rotation steps, each row followed by its count of steps
The counts run from 0 to 724.
[ 46  16  46   6 -32  -6  22 -21 -12   1  43 -20  12  10  -4  37  50 -19
 -32  17   2   5 -20  20 -26 -38  44  39  -1  35 -35  19  66  -9 -34 -11
 -38 -21 -47  32  10 -60 -10  -8 -12  -3 -20  -5 -26  18]  497
[  8 -19 -16 -22  -7   1 -29  10 -31   9  -1  21  22   0   0 -26  17   7
  41  12  -5  50  14  -5  11  19  -7   8   0 -39  -2 -28  49  42 -32  26
 -10  -3  18  38 -21   2 -23  -6 -35  40  18 -35 -50 -88]  65
[-30 -11 -30 -22  27   0  63  -9  18 -14   0 -18  51 -11  -7 -22 -18  30
  -6  -1   9   4  10  53  -3   9 -22  17 -20 -56  -1  61   8   1 -26 -50
   3  28  14   7  -1  11 -45  -9 -55  63 -12   1  35  -3]  351
[-21  -2  -9 -17  55  -4 -11   0 -30  20  32   3  21   2  21 -22  53  -8
 -10 -33 -18 -56  -4   4  -9 -20 -24  17   5 -22 -23  -9  49  19 -11 -23
 -34 -70 -31  20 -28 -24  17   3 -21   9  16 -31   5 -79]  151
[ 11 -60 -34   3   2 -18   0  17 -33  -9 -42 -20  10  23  -9  11  21  33
  49  24  -1  29  27  11   9 -24   3  -7 -18 -18   1 -17  58  31 -29  -6
  24  21  34   0 -28  14 -51  -6 -30  40  35 -33 -53 -39]  454
[ 19  -1 -19  30  23  15   0  27  26  53 -13 -22   3   5 -10  17  57   0
 -20 -14 -17 -37 -26   9  -7  -5  18  14  28 -17 -31 -18  38  63   6 -18
   2 -13 -26 -21  15   0  43 -54 -52  14  27   6 -26 -53]  519
[-50   3 -44  -6   4  15  -5  -8  58 -10 -17  -2  36  -1  23  -6  51  55
  -4 -42  -5   8 -11  15 -31  11 -25  36  11  -8  -2 -34 -19  33 -52 -34
  19   0  -9  28  19   2  36 -40 -65  -8 -15  13  17 -28]  164
[-29  -8 -39   4  -6  -4   2  -5  -7  -5  -1 -16  -4 -23   2  -4  51  36
   4 -40   0 -29 -11 -15  32   7  14  65  -9  -1 -35 -45  28  31 -42   4
   1 -72  -8 -12  29  21  12 -26 -35  17 -32  35 -20 -71]  428
[ 36  23  34  -3 -36 -37  13 -31 -18  26  23 -28  31 -48  -8  -9  12  19
 -19  -4 -30 -10  -7  28  45  33  -9  16  13 -16   7 -17  -8  28 -54 -24
 -39 -14 -20  -7   3  -1 -30   4  -3  48 -54 -33  30 -23]  601
[-18  21  -6 -19 -46 -37  26  -5 -16   9  -1  -5  38  25 -24 -14  28  67
   0   3   9 -44  12  34  16 -14  -2  37   3  16 -33  -6  -4  45 -32 -37
 -21 -14  14  -7   8 -48  10  26 -47  44 -22 -17 -26 -62]  338
[-20 -12 -20 -31 -16 -17  -8  -3  19  -3  37  10  17   2   7  41  42 -11
 -38 -25 -37 -24 -23  17 -28 -18   5  28  19  20 -12 -60  63 -10  22  -4
  24 -72  -9 -10  -8 -43  -1 -44 -41 -27 -22  23 -42 -50]  45
[ 52 -19 -28  12  -9  -1  -6 -35  52  -8 -34  -8  36 -11 -11 -11  56 -24
   8   5   6  69   5  24 -15 -30  -9   0  25 -54  -8  15  34   3 -33   8
 -19  27 -38  38 -18  -2  31 -20 -10 -36  -7  -9  30  42]  378
[-27  22 -30 -11  13 -24  16 -26  18   9 -20 -26  -7  -3  23   9  61  27
  12 -33 -27   9 -11  43 -50  -2 -31  15  -9 -16  52 -39 -12  20 -38 -52
  17 -17 -20  46  -4  -7 -18  10   1 -33  33 -25  26 -34]  276
[  9  34   9  -9 -36 -31   2 -32  12  13   1  25  32 -23 -12  33  30  38
  -3  -1 -41  53 -26  36 -21   4  45  37   5  19  28 -44 -10   6  40   5
  15   3   1  37 -37 -21  24  -1 -25  -1  65  17 -62  13]  669
[ 46  19  43   3  28  30  28 -39  23  36  12 -32   8 -34  19 -12  35  -2
 -43 -20 -22  17 -19  35 -24  40 -12  -8  28 -56   8  -4  46  42   9 -14
 -39 -23 -29  34  -8  10  -6 -30   1  29 -24 -27  20  -2]  505
[  2  14  -8  39  24   2   9 -15  37   7 -50 -17   0 -21 -10  23  70  31
  34 -30  26  57  -9 -17 -15 -12  55  63  -7   7  15 -21   2   6  -1 -25
  -4  -1 -30  18  -5  -4  36 -29 -11  28  32  43 -45   7]  285
[ 37 -37  21  -4   3 -24 -22  11 -34   1  26 -20  11 -35  23  10  10  46
   5  -3 -30  16  -6 -18  51   3  23  18 -29 -13 -23 -47  65 -21 -15  43
 -15 -38   9  11 -18  35 -41 -35 -15  56  -7   5 -20 -10]  688
[ 51  -1  -8 -37 -46 -14 -12   0  43 -12  25  14  31 -33  26  34  15  39
  -6   3 -50  54 -42  33  -8  13  17  -4  -5 -34   5 -32  39  -9  15  47
  37  -8  -5   8 -25  10 -40 -42 -48  -1 -17  14 -20  -2]  314
[ 18  -4 -21   7   2 -33 -19 -50  13 -25  24  34  14  35 -22  28  -3  41
  16  41 -34  61  24   8 -49 -48  -2   0 -26 -32  -6  14  61 -27  -1  27
   6  -9 -10  14 -41  31 -35 -33 -21 -17 -15  23   1  -7]  203
[ -9  11  16 -23  12 -13  61 -26 -20  29  32  -8  31 -21 -18  12 -17 -13
 -43 -32 -61 -43 -29  32 -12  30  23  19  16  -8  14 -12  18  42  48 -55
 -37 -44  -5  27  -8 -20  -7  -3 -18  42  10 -20  -2  -5]  509
[ 17 -48  12  17  28   9 -12  18  -8   9  31 -17  33 -27   4  12  40 -31
 -16 -28 -15  -5   1 -13  26   3  20  23  22 -20 -42   3  72  16 -23  17
 -37  -2 -37   7  11  17   8 -69 -26  40  10  -4  14  -3]  145
[-25 -21 -10 -43  15 -11   8   6  11  24  35  25  83 -16   3  18   7 -19
 -31 -39 -49   0 -30  47 -11   2 -12   7  29  -6  14  -2   0   5   6  -7
  14  27 -17   8  -5 -56  14 -21 -33  -3  25  -2  22 -32]  526
[  1  -3  22 -18  26 -31   8 -66   7  23  31  -8  28 -30   0 -32  29 -28
  -6 -21 -14  21  31  22 -23   0 -27  22  21 -31  15 -12  -4 -15  30 -33
 -43 -19 -65  25 -41  11  34 -47  -3  28   5  17  39  -1]  26
[-41  -7 -45 -20 -25  13  29 -18  24   6  11  -7  23  34  18  -5  95 -20
   6 -28  12  19  -2 -12 -15  16 -29  57   6 -26  21 -13  38   6 -41   8
   9 -14  -6  27  17 -27  10 -39  -4  -9   0  19  33 -69]  166
[ 13  29 -20  14  -2  19   3 -30  18  27  15 -16  33 -23   9 -50 -23 -27
 -31  -8 -19   8   9  33   5  58 -11 -20  35 -73 -27  13  51  51   7 -17
 -20   8 -19  35 -14  51 -16 -26 -22  37 -36 -36   2 -27]  239
[ 12 -50 -11  41   8   6   7 -42  -4  -9  -9 -24  -1   1   6  21  30  -6
  18 -32  15  47  -2 -23  15  -8  52  46   7  11   4 -47  67  21 -20 -15
 -25 -38   6  58 -17  32  24 -12  25  11  22 -14 -12  11]  657
[ 27  53  12  30 -38 -10   7 -35  12  42  15   1  38 -21 -13  18  -3  24
 -32   7 -41   5 -25  35 -10  15  52  22  34  -1 -38 -20  12  48   4 -25
 -30 -14 -16  66  -6   6  22  25 -21   8  24 -15 -34  15]  126
[ 37  29  -6  48  17 -19 -22 -47  23  24  -2  21  27 -27  10  31  -1  49
  21  -2 -19  62  -5  24   9 -11  33 -28 -34 -32  32 -21  65  -9  16 -16
  22  -3 -20 -14 -35  15 -18   0   9  21 -51  -6 -13  27]  206
[-14 -21 -40  44  33  21  10 -17  31  50  -9 -27  36 -12   3   1 -19 -15
 -17 -28 -39   1  12  17  -6  25   6 -31  15 -53   5  -8  37  68  -3 -40
  10  36 -18  15   4  41   1 -33 -19  17   1 -34  11  -6]  627
[-29  -8   3  13  21  17 -22  -5  21  29   7  35  71  -5  12   8  14  38
  24 -31  23  67 -31  15  10  12  22   2 -14 -12  40 -24  30  20   5  -9
   7  44  20  48 -36 -22  36  12  -3  31  24  -7 -37 -26]  174
[-37 -56 -45  -7 -47 -28  20  -4  -9  -7  15 -25  28  38 -18  17  35  21
  16  27  20   2  43  20 -10 -37   0  22   2  18 -17   2  41  -8 -40 -16
  19   6   8  -3  11 -34 -52 -29 -51  16  -5  24 -33 -36]  76
[ 23 -16 -31 -12 -48 -15  33  -5  16  23 -58 -52   0 -27  14 -13  32  60
  30  10  12  34   5  54  36   2  -8  -1 -28 -30  11   6  11   6 -41  -5
  25  22   2  -1   2  28 -49   1  -7  47  27  -2  -3 -27]  458
[ -7  -5  36  21 -24 -12  32 -31 -11  14  52 -24  31  -4  -8  23 -20 -17
 -38  -1  -5 -24   6  36 -13  -7  46  27   9  21  -2  -2  50   8 -21 -42
 -14  -7 -17  17  18 -48 -31 -11 -24  52 -49  -1 -46  20]  232
[-12  -8 -53 -10 -51 -31  23 -38  24  -1   2 -12  25  50  -5  -9  24  36
  19  45   8  26  34  34 -16 -51  -5  17 -10  -8 -24  35  24 -43 -34  -3
   1  -1 -19  24 -11 -16 -27   3 -28  -7  16  28  10 -21]  464
[ 20  32   7 -34 -11   1  44   2   0  17   3  12  -4 -10 -24 -14  57 -40
 -36   2 -23  -5 -12  34 -12  16  -4  51  11 -30  -3  22  52   7  48 -11
 -23 -37 -31  -2 -15 -33  22 -26 -27  11   3  14  -7 -65]  135
[ 10 -39 -47 -19 -36 -33  -6 -14 -10  14 -23  -8   7   9  -5  18  43  32
  36  17 -13  41  21  24   4 -31   2 -19 -10  -2  21 -41  68   4  18  12
  38 -10  27   6 -46  -3 -31  -3  13   5  64  -9 -48 -37]  188
[ 80  -9 -15  12 -15 -15 -11 -18 -15 -24 -44  20   4   3 -65   5  10 -18
   1  34 -39  35   5   7 -10 -28  20   3  12 -29 -29   0  52  44  -1  -4
 -24 -26 -11  -2 -36  26  13   7 -35 -36 -11 -41 -22  10]  486
[ 24  -4   7  17  -5  -1  44 -10   5  10 -13  -5  15 -19 -25  39  45 -27
   3   3  -3  59 -24  -4  -5  17  71  65  20  17   0 -14  56 -17  31   7
 -21  11 -13  54 -17 -17  22 -21  -7  -1  46  14 -38  21]  18
[ -3  21  27  21   2 -17  10 -24  14  12  59 -25  56  -3   4  14 -35   1
 -17  12 -17 -18  10  37 -26  -6  20   7  13   8 -16  14  29  11 -50 -43
 -24  25 -33  39  16 -16 -29 -19 -50  40 -40  -2 -26  34]  233
[-20  -9 -15  53 -24  25  18 -16  36  46  56 -14  70  21  16   9  -7   6
 -36  -4 -16  -3  12  27 -16  10  24 -18  29 -24 -12  12  37  15 -36 -16
  -5  44 -15  61  25 -23  -5 -12 -11  13  10 -13  19  -4]  622
[ 46  15  16  17 -19 -24  39 -12 -34  -5  18 -24  -6  19 -30  40  14  27
 -28  41 -66 -16 -17   9 -39 -11  42  41   6  17 -14 -18  23  13 -10 -15
 -56 -25   5  50 -15  10 -37   9 -27  25  34 -32 -22  21]  124
[ 51  39   3  -7 -55  -5 -17 -10 -12   7  29 -11  22   4  -3 -18  20  10
  -4  39  -9   0  20  43 -20   4 -17   9  38 -30 -42   2   9  22 -68   5
 -17  15 -46  46  -6 -20 -20  14 -53 -16 -12 -32 -43 -40]  607
